One hidden turn or mirror swaps the rows below in pairs. Which row is each named row swapped with?
The rows were stretched afterwards, more along some directions than others.
j_550: [ 2.93  2.21 -0.27  0.54  0.99  0.08  0.17 -1.22  1.96 -0.39  0.24 -0.54
 -1.00 -0.58  0.85  0.96  0.31  2.51 -0.87  2.85]
j_150: [ 2.29  0.27 -0.16 -0.07 -0.19  1.32  0.28  0.30  1.78 -0.36 -1.00  0.07
 -3.52  1.48 -1.22 -0.62  1.62  2.54 -0.94  1.45]
j_656: [ 2.40  2.25 -1.86  0.41  0.94  1.68 -0.93 -1.01  2.29 -0.01 -1.33 -0.58
 -2.97  0.65 -1.17  0.08  0.41  3.86 -0.42  0.22]
j_435: [ 1.52  0.85 -0.59 -1.09 -0.06 -0.30  0.87  0.26  0.80 -0.90  0.01  1.10
 -1.28 -0.79 -0.72 -0.14  0.79  0.50 -0.80  1.03]
j_525: [ 0.06 -0.31  0.41  0.85  0.85  0.90 -1.34  0.59  2.09 -1.15 -1.95 -1.68
 -2.28  0.80 -0.26 -0.58  1.01  1.27 -0.22  0.00]
j_345: [ 0.17  1.03 -0.38  0.91  1.69  0.14  0.24 -1.20  3.08  0.65 -1.15 -1.57
 -1.32  0.96  0.31 -1.41  1.28  1.63 -0.47  0.68]
j_102: [ 2.78  2.48 -0.27  0.95  0.98 -0.27  0.34 -0.88  2.05 -0.03  0.05 -0.40
 -1.20 -0.67  0.96  0.89  0.39  2.15 -1.09  2.88]
j_416: [-0.23  0.66  0.47  1.23  1.24  0.46 -0.06  0.77  2.27 -0.57 -1.75 -1.83
 -1.79  0.47  0.18 -0.71  0.75  0.66 -0.26  0.85]
j_769: [ 0.68  1.52 -0.55  0.08  1.04  0.06 -0.24 -2.46  2.32  0.74 -1.68  0.23
 -0.95 -0.62 -0.85 -1.40  1.17  2.20  0.36 -0.44]
j_894: [ 3.30  0.54 -1.26 -0.96  1.02  1.59 -0.70 -1.27  2.33 -0.88 -1.23 -1.18
 -1.77  0.44 -1.54  0.68  0.71  3.52 -0.79  0.85]
j_487: [ 2.00  1.06  0.34  0.24 -0.60  0.42  0.67  0.62  0.67 -0.94 -0.55  1.13
 -1.89 -1.12 -0.59  0.44  1.01  0.63 -0.44  0.83]
j_497: [ 2.29  2.42  0.08  1.04  1.64  0.08 -0.66 -1.95  2.04 -0.29 -1.03 -1.44
 -0.94 -0.44  0.35  0.26  0.07  2.82 -0.14  2.36]
j_407: [ 1.39  2.13 -1.29 -0.35  1.24  0.06 -0.09 -2.80  2.13  0.16 -1.44  0.21
 -0.40 -0.01 -0.52 -0.93  0.51  2.27 -0.16 -0.14]
j_339: [ 2.37  1.38 -0.21  0.10  0.01  1.13  0.63  0.72  0.63 -0.95 -1.30  1.27
 -2.43 -0.85 -0.94  0.37  0.55  0.57  0.55  0.87]
j_893: [ 0.17  1.07 -1.49  0.03  0.39  1.15 -0.48  2.41  1.68 -1.48 -1.05  0.35
 -3.46  0.38 -1.77  0.23  0.50  1.10 -0.37  0.52]
j_289: [ 2.43  2.44  0.38  1.74 -0.38  1.68  0.33  0.50  0.33 -1.24 -0.98  0.76
 -2.78 -0.65  0.14  0.62  0.20  0.95  0.33  0.99]
j_188: [ 0.17  1.67  0.01  0.38  1.12  0.98  0.15 -1.04  2.50  0.05 -2.06  0.17
 -2.16 -0.05 -1.26 -1.79  1.06  2.03  0.65  0.62]
j_312: [ 2.34  2.55 -1.52  1.25  0.69  0.52 -0.55 -2.28  1.34  0.37 -1.73  0.08
 -2.95  1.61 -1.62 -0.65  0.25  3.21  0.62  0.49]
j_236: [ 2.95  1.84 -0.70 -0.26  0.93  1.56  1.29 -2.34  2.00 -1.10 -1.30 -0.73
 -1.45  1.50 -1.16 -0.38  0.52  2.56  0.48  1.81]
j_417: [ 1.94  2.47 -1.73  0.49  1.04  1.48 -1.10 -1.04  2.61 -0.42 -1.41 -0.51
 -2.93  0.37 -0.78  0.21  0.34  3.55 -0.21  0.12]
j_580: [ 0.02  1.32 -0.50  1.04  1.78 -0.19 -0.19 -1.51  3.16  1.03 -1.26 -1.00
 -1.20  0.57  0.65 -1.35  1.14  1.65 -0.41  0.85]
j_696: [ 2.85  2.31 -0.42  0.26  0.71  0.18  0.31 -1.18  1.35 -0.43  0.06 -0.11
 -0.98 -0.99  1.15  0.89 -0.14  1.84 -0.89  2.64]
j_216: [ 1.03  1.82 -1.57 -0.84  1.42 -0.45 -0.35 -2.95  1.90  0.56 -0.67  0.38
 -0.34 -0.58 -0.54 -1.34  0.71  2.04 -0.07 -0.18]
j_601: [ 1.96 -0.63 -0.70 -0.34  0.67  1.55  0.16 -0.38  2.37 -0.45 -2.08 -1.67
 -2.56  1.95 -2.03 -0.74  1.56  2.26 -0.73 -0.32]
j_609: [ 1.24  0.62 -0.78 -0.93  0.03 -0.19  0.90  0.85  1.07 -1.07 -0.36  0.84
 -1.63  0.24 -1.31 -0.35  0.83  0.31 -0.66  0.77]
j_58: [ 1.75  2.30 -1.89 -0.58  1.42 -0.32 -0.40 -2.70  1.90  0.17 -0.72  0.25
 -0.45 -0.14 -0.73 -0.66  0.25  2.35  0.03  0.09]
j_959: [ 2.57  2.33  0.18  0.52 -0.06  0.97  0.92 -0.06  0.65 -0.84 -0.44  0.74
 -1.66 -1.56  0.25  0.68  0.26  1.32 -0.65  1.79]
j_161: [-0.21  1.21 -0.23  0.20  1.05  0.90 -0.01 -1.72  1.98  0.48 -1.80  0.35
 -1.35 -0.29 -0.31 -1.97  1.06  1.43  0.24 -0.06]
j_114: [-0.30  1.86 -0.17  0.66  0.18  1.77  0.62  2.28  1.17 -1.93 -1.20  0.52
 -2.41 -0.33 -0.34 -0.03 -0.26  0.37  0.53  1.35]
j_65: [ 1.85  0.42 -0.59 -0.21  1.32  0.58 -0.23 -1.69  2.96  0.30 -2.50 -2.36
 -2.11  1.24 -2.21 -0.88  1.12  3.92 -0.38  0.23]
j_424: [ 1.88  1.26 -0.75 -0.03  0.60  2.49  1.05  1.38  1.60 -2.62 -0.51 -0.83
 -2.04  0.69 -0.69  0.63  0.64  0.35 -0.32  1.05]
j_913: [ 2.79  1.85  0.12  0.71  1.57 -0.07 -0.53 -1.98  2.70 -0.30 -1.66 -2.38
 -1.49  0.16 -0.78  0.04  0.53  3.93 -0.50  1.79]
j_767: [ 2.24  3.66 -0.12  2.18  0.76  1.21  0.54 -1.58  0.81 -0.42 -1.12 -0.13
 -2.10  0.74 -0.66 -0.89  0.12  2.02  0.82  1.46]
j_641: [ 0.90  1.23 -0.71 -0.46  1.52  0.69 -0.20 -1.64  2.14  0.43 -2.04  0.73
 -1.79 -0.17 -1.97 -1.85  1.36  1.64  1.01  0.13]
j_493: [ 1.77  0.99 -0.27 -0.52 -0.40  0.34  1.08  0.83  0.82 -1.49 -0.65  1.06
 -1.52 -0.20 -0.59  0.35  0.62  0.33 -0.93  0.93]
j_470: [ 1.85 -0.24 -0.38  0.00  0.25  1.64 -1.52  0.69  1.20 -1.45 -1.23 -0.90
 -2.67  0.46 -1.29  0.54  0.94  2.01 -0.52  0.13]
j_577: [ 0.59  1.81 -0.73 -0.01  1.18  0.18 -0.35 -2.63  1.98  0.66 -1.54  0.69
 -0.57 -0.42 -0.42 -1.62  0.69  2.05  0.24 -0.21]
j_430: [ 2.34  2.17 -1.59  0.27  1.38  1.34 -0.81 -2.01  2.99  0.57 -1.25 -1.04
 -2.29  0.46 -0.36 -0.32  0.79  4.28 -0.66  0.47]
j_516: [ 1.93  1.56  0.11  0.26 -0.36  0.41  1.11  0.87  0.70 -0.95 -0.60  1.02
 -1.61 -0.98 -0.26  0.35  0.49  0.55 -0.78  1.03]
j_42: [ 0.28  1.44 -1.15  0.42 -0.10  0.53  0.30  2.07  1.10 -1.62 -0.97  0.75
 -3.23  0.67 -1.72 -0.04  0.35  0.29 -0.06  0.41]
j_82: [ 2.01  0.75 -0.23  0.53 -0.33  1.19  0.21  0.26  1.52 -0.67 -1.49  0.27
 -4.13  1.95 -1.88 -0.77  1.39  2.21 -0.29  0.89]
j_734: [ 1.71  3.11 -1.80  0.92  0.82  0.23 -0.74 -1.97  1.32 -0.32 -1.14  0.58
 -2.22  0.66 -1.35 -0.38 -0.10  2.48  0.68  0.38]
j_265: [ 3.07  0.60 -1.03 -1.10  0.54  1.57 -0.67 -1.43  2.00 -0.95 -1.16 -0.70
 -1.78  0.09 -1.17  0.72  0.63  3.57 -0.57  1.00]
j_965: [ 0.01  1.29 -0.58  0.24  1.95  0.02  0.13 -1.37  2.98  0.70 -1.01 -1.28
 -1.08  0.29  0.07 -1.80  1.24  1.31 -0.74  0.79]
j_352: [ 1.76  0.42 -0.69  0.10 -0.21  1.53  0.02  0.48  1.58 -0.39 -1.53  0.28
 -3.98  1.87 -2.05 -0.81  1.29  2.51 -0.47  0.72]
j_773: [ 1.89 -0.23 -0.48 -0.19  0.66  1.48  0.29 -0.28  2.35 -0.47 -1.75 -1.82
 -2.61  1.65 -2.03 -0.94  1.88  2.16 -0.89 -0.26]

Swapped with j_767: j_114
Swapped with j_487: j_769
Swapped with j_339: j_641
Swapped with j_216: j_435
Swapped with j_424: j_236

